Named moves (each a turn or a mirror), then the moves between two rows, first move first; the first pair answered
M:
[-10  -8  -9   2   0   7  -7  13]  ->  [ -8 -12 -10   2   0   4   3   7]
[ 39   3   0   3 -13  -9  -7 -10]  ->  [ 40  -2  -1   3  -8  -9   2 -17]
[ 33 -19 -29   8 -22  26   3  34]  ->  [ 27 -38 -29   4 -16  20  23  10]
[ 28   5   4  13 -30  -8   4 -32]  ->  [ 29  13   5  16 -31  -8  -6 -21]
Y:
[-30 -35 -37 -20   5 -31  23 -15]  ->  [-50  -5 -27 -24   3 -20   3 -33]
[ -4  16 -16  10 -25   4  10   6]  ->  [ -7  19 -14  13 -24   1   4   6]
[-19 -15  15  -7  27   4   3 -24]  ->  [-25  -6  21  -2  28   7 -10 -19]
B:
[ 11  -3  -5  15 -34  10  21  -8]  ->  [  3 -18 -21   7 -27  -8  21 -23]
[ 19  30  19  10 -12   4 -14 -20]  ->  [  5  10   6  -9  -4 -23 -15 -39]
[  6  -6 -14   9   0 -15  -1  -7]  ->  [14  5 -5 20 -4  1 -1  2]
[-26  -8 -14 -13  10   2  -7  35]  ->  [-22   2  -7  -5  11  10  -7  41]
R:
[  0   3  -5   1  -8 -18 -22  -3]  ->  [  2   3  -1   0  -6 -14 -24   6]
[-28  -5 -20 -18  24 -27 -39   1]  ->  [-22  -9 -24 -18  26 -27 -38  11]
[33 -6  8  3 -8  2  8 -8]  ->  [33 -9  3  5 -5  5 11  3]
[  1   5 -10   1  -8   0   2  12]  ->  [-7  6 -9 -1 -4  4  5  7]
J:
[-51 -15 -18 -31  10 -31 -18 -19]  ->  [  1 -23 -15 -18  11 -52 -37  22]
[  5  25  11  -4 -21   0 -11 -17]  ->  [ -3  23   2 -11 -23 -10  -3 -21]
[-40  26  16   6  -7  11  -1  16]  ->  [-45   4 -15  -8 -18 -12  12   7]
Now pairs of rows:
Each pair is 2 to 3 moves apart.
[-11  12 -23   5 -16 -12 -15  -5]  ->  [  1  16 -11  13 -18  17  14  -9] : B then M then B
[ 14  -6  24   7  42 -18 -41  19]  ->  [-36  18  -2  -8  18 -15 -52  15] : J then J then M
[  3 -24 -26   9  30   0   6   6]  ->  [ 14   6 -18  22  12  27   2  21] : B then Y then M
[ -5 -23   6   3 -11  -8  40 -32]  ->  [ 36 -17  14  21 -14 -10  26   2] : J then B
[ -7 -13  28  -5  48  24  12 -14]  ->  [-46   4   7 -19  31  19 -17  -3] : M then J then Y
[ 36  17  15   1 -18 -26 -26 -10]  ->  [ 15  32  36  13  -7  27 -14   0] : Y then R then J
[ 27 -10 -20  -4  13 -44 -24  26]  ->  [ 11 -17   0  -9  46 -37 -29   8] : J then B then Y
[-15 -20  -3 -23  17 -36  -3 -34]  ->  [ -2  36  18  -4   1  -1 -44  10] : Y then M then B
[-36  36  26 -20   7   1 -39 -18]  ->  [-14  54  10  -2 -26  15 -32  17] : J then M then B
[-9 30 52  5  5 39 -4 10]  ->  [-41  -1  28 -28  22 -20 -40   3] : B then Y then M
[-60 -21 -36 -21   2  -7   8   4]  ->  [-53 -28 -31 -19  -1   5  28  -5] : M then B then M
[  3  14  26   9   5  34  22 -12]  ->  [-37  21  -1 -11  -6   2 -16  -8] : B then M then J
[ -1 -25 -28 -13   8 -16  13 -16]  ->  [-24  -1   5  -9  20  22  10 -27] : J then J then J
[ 21 -31  21  17  26  17  28   4]  ->  [ -2  30  34  15   1  36 -12  -1] : Y then Y then M
[ 44  -4  -8   5 -25   4   2  24]  ->  [ 25  13  25   4  -2  18 -33  26] : B then M then J
[25 22  6 18 -1 35 33 31]  ->  [-27  40   2  -9   8  14 -36  34] : B then M then J
